Each row is where one point has got to under a steady rotation. How many ticks took it there?
The counts run from 0 to 593.
[132 124 119 174 140 117 138 132 127 186  92  86 103 148  91 164  91 128
 139 146 107 129 103 141 106 152 176 118 105 159 192 100 135 109 123  98
 126 110 134 137 111 168 136 119 130 123 102  89 103 170 137 127  98 192
 156 118] -> 328
[153 137 133 162 148 110  57 136  94 155 164  96 142 137 132 107 103 104
 143 123 140 113 116 106 125 151 145  84 137 159 120 113 122 121 105 149
 119 133 168 104 118 172 106 104 143 117  71  94 102 106 145 137 123 193
 163 139] -> 148
[131  79 119 153 205 126 149 156 149 134 101  96 121 130  98 138 104 115
 132 153 140 130 140 145 121 156 114  88 113 157 174 125 106 162  99 104
 151  96 144 116 151 130 148  76 100 120  96 103 115 176 125  99 140 110
 130 115] -> 357
[142  60 106 180 170 125 164 117 132 161  95 133 114 147  97 172 117 135
 109 163 122 144 110 122  99 154 135 119 118 165 188 102  95 127  99 106
 139 139 137 135 139 148 125  91  95 129 104 111 115 158 150  96 118 182
 144 117] -> 156
[125  95 127 158 176 121 110 130 110 159 147 111 112 130 110 151  87 112
 136 187 127 140 121 170 126 148 141 139 149 179 154  72 104 129 126 136
 108 131 131 129 121 155 118 116 104 153  81 115 137 133 142 148 116 220
 144 118] -> 194
[116  82 102 139 192 133 128 106 130 139 190 102 104 127 144 168 111  92
 129 171 120 125  88 140 136 169 137  84 145 155 124 103 125 159 124 138
 136 153 165 105 154 178 165 105 109 125 115 128 141 139 125 123 151 171
 148 151] -> 124
[135 145 129 170 178 115  91 151 115 163 129  56 147 158 107 114 115  81
 139 119 134  96 138 114 142 166 165  84 111 137 131 126 130 142 108 106
 120 100 174 139 147 166 126 112 146 112  73  94 110 149 126 109 120 134
 161 147] -> 160
[119  93 121 139 186 128 113  97 114 141 178 103 121 126 122 154 103  99
 121 162 133 113 101 141 142 163 129  97 159 158 115 103 120 172 127 151
 122 143 170  97 139 205 158 104 113 140  85 121 144 116 129 129 146 172
 136 146] -> 336
[129  94  92 141 188 133 126 125 153 114 169  90 130 108 134 137 110  84
 132 169 135 103 115 150 134 160 126  81 130 146 126 124 132 175 116 122
 146 117 168  86 149 177 178  91 116 119 112 109 112 147 111 103 162 111
 128 151] -> 402
[132 139  73 169 138 124 119 144 162 143 138  95 135 110 122 130 108  88
 141 153 122  90 104 150 108 142 144 104 101 144 142 119 156 125 133  92
 146 103 148  84 117 197 173 109 136 106 120  73  67 148 111 112 145 150
 141 143] -> 217
[136  75  89 154 183 129 125 102 122 152 159 108 140 131 130 153 136  99
 112 149 135 113  94 104 114 177 135  66 135 148 121 123 114 152 103 121
 139 164 173 103 156 192 151  95 107 114 101 114 131 131 133  86 147 170
 148 152] -> 574
[147 106 131 178 199 102 103 177 145 144 112  90 133 151 109 108 135  83
 162 140 131 132 143 103 135 130 139 103 101 137 152 119 119 134  96  99
 134  72 159 128 129 135 138  79 128 106  92  63 104 153 119 100 146 136
 137 138] -> 185
[123  93  89 183 179 119 151 160 177 128 105 123 132 122 100 144 116  86
 146 176 118 129 138 150 129 108 136 150 112 145 175 112 108 129 115 100
 132  81 126 101 107 147 148  89 122 122 111  65  94 140 124  96 120 152
 142 141] -> 75
[140 129 157 162 188 107  87 149  97 171 117  62 132 161  96 115  95 102
 138 124 143 117 136 122 141 168 143 104 131 157 155  99 113 139 119 116
 113  99 167 149 124 154 114 109 130 130  53  95 137 130 133 136 116 160
 144 131] -> 225
[137  82 140 162 197 111 116 132  97 166 100  91 129 146  90 140  95 126
 107 146 147 127 130 140 127 175 124 108 143 154 155 106  95 152 108 120
 120 118 154 145 145 149 110 103 100 148  52 119 142 143 149 106 115 165
 142 119] -> 503
[159 114 150 155 161 120  78 141  79 158 133  85 129 141 108 128  88 131
 127 132 148 121 113 128 119 181 123  79 140 184 149 107 122 140 103 143
 137 145 162 131 141 149 104  96 111 135  48 123 123 137 156 141 140 182
 144 117] -> 239
[147 145  85 185 141 121 100 144 134 164 136  79 150 125 116 126 134  72
 129 145 132  89 109 129 109 166 157  93 107 132 118 131 152 120 123  93
 136 122 157 113 142 195 145 121 137 100 101  78  75 148 128 107 134 158
 152 150] -> 282
[126 126 102 165 168 116  94 120  99 174 154  81 138 137 120 137 118  66
 114 165 133 103 115 143 135 183 158 110 147 153 105  96 125 137 131 114
 109 144 160 130 126 205 136 144 122 136  78 104 134 122 135 128 129 189
 147 143] -> 84
[131 118 131 180 158 117 141 121 117 174  97  88 124 149  80 153  77 137
 124 131 112 124 117 135 114 147 166 130 121 148 189  96 109 124 121 122
 126 100 135 132 116 175 109 101 140 124  76  95 110 141 145 132  77 190
 166 131] -> 116
[132 126  93 167 129 119 109 144 139 167 167 104  99 128 135 159 111  90
 162 173 110 132  88 141 115 142 185 124 117 157 149 102 137  91 125 116
 123 141 141 108 130 160 128 111 139 122 114  88  90 145 134 139 122 229
 162 134] -> 405
[134 128 110 144 182 118  98 150 153 107 182  82 132 116 140 108 108  67
 173 159 130 101 128 137 155 142 132  88 130 145 126 122 131 152 114 132
 125  94 171  81 129 168 157  87 147 117 101  86 100 129 112 124 160 127
 144 157] -> 43
[162 112 103 162 151 124 107 173 140 118 129 108 151 105 109 104  87 119
 146 151 146 105 145 153 115 153 116  69 110 174 149 138 112 131  91 128
 173 120 141 106 160 118 112  63 117 126  87  92  75 162 140 112 142 136
 143 114] -> 531
[131  72 125 155 175 126 156 107 137 135 112 125 112 129 103 172  59 161
 113 152 117 135 102 152 113 127 114 123 128 174 203  94 106 146 116 138
 145 109 137  92 119 162 145  82 109 132 100 109 115 135 146 128 106 178
 149 121] -> 182
[140 102  95 142 157 141 109 127 118 123 182 110 126  93 136 139  89  97
 128 184 137 103 115 185 114 180 126  82 142 181 123 123 138 156 113 136
 154 158 149  97 159 164 144  99 107 139 101 130 107 145 136 134 158 168
 137 130] -> 562
[161  82 148 158 158 114 102 131 101 144 120 126 122 127  97 132  69 149
 126 141 146 123 124 136 104 148  98  99 145 189 169 102 100 136  94 151
 139 127 143 110 127 139 108  77 102 138  62 110 115 126 156 135 136 185
 143 104] -> 304
[124  95  73 150 136 152 154 108 134 140 149 120 124  98 112 173  80 123
 107 176 125 104  95 186 112 166 138 102 128 171 149 103 127 149 132 122
 141 155 126  93 151 190 157 113 101 134 107 128  99 146 138 121 123 185
 154 125] -> 298
[131 140  90 175 120 120 125 144 153 172 131  95 107 117 121 152 109 100
 149 166 109 113 103 162  96 140 178 128 109 154 153 104 151 102 137  95
 125 122 139 110 109 178 148 123 134 112 119  76  73 158 132 130 126 205
 146 130] -> 591
[114  89 101 161 200 121 150 155 165 125 107 115 116 116 101 146 102  89
 143 185 128 123 142 176 137 126 112 137 121 146 172 104 112 147 123  97
 131  71 130 107 119 148 161  96 105 132 112  84 112 155 114 110 148 132
 122 130] -> 261
[137  82  91 155 168 137 139 102 130 133 157 101 135 127 121 159 108 120
 106 141 125 105  87 122 114 173 126  66 127 151 144 136 125 171 106 128
 160 149 169  92 168 198 169  89 113 114 107 116 107 147 131  95 133 136
 147 146] -> 388
[137  95 147 177 199 108 116 141 124 171 112  91 113 174 103 146 131 106
 141 127 127 143 116  76 135 141 147 115 112 142 180  97 114 126  99 108
 116  96 161 132 115 155 125  95 138 108  85  83 122 143 131 106 110 166
 150 137] -> 463
[150  79 140 149 169 128 125 112 114 151 124 113 108 144 106 162  86 166
 117 118 129 134  88  93 103 151 120  83 119 175 195 113 120 144  97 140
 152 127 161 106 139 158 136  74 121 108  87 111 112 139 151 121 118 157
 151 124] -> 278
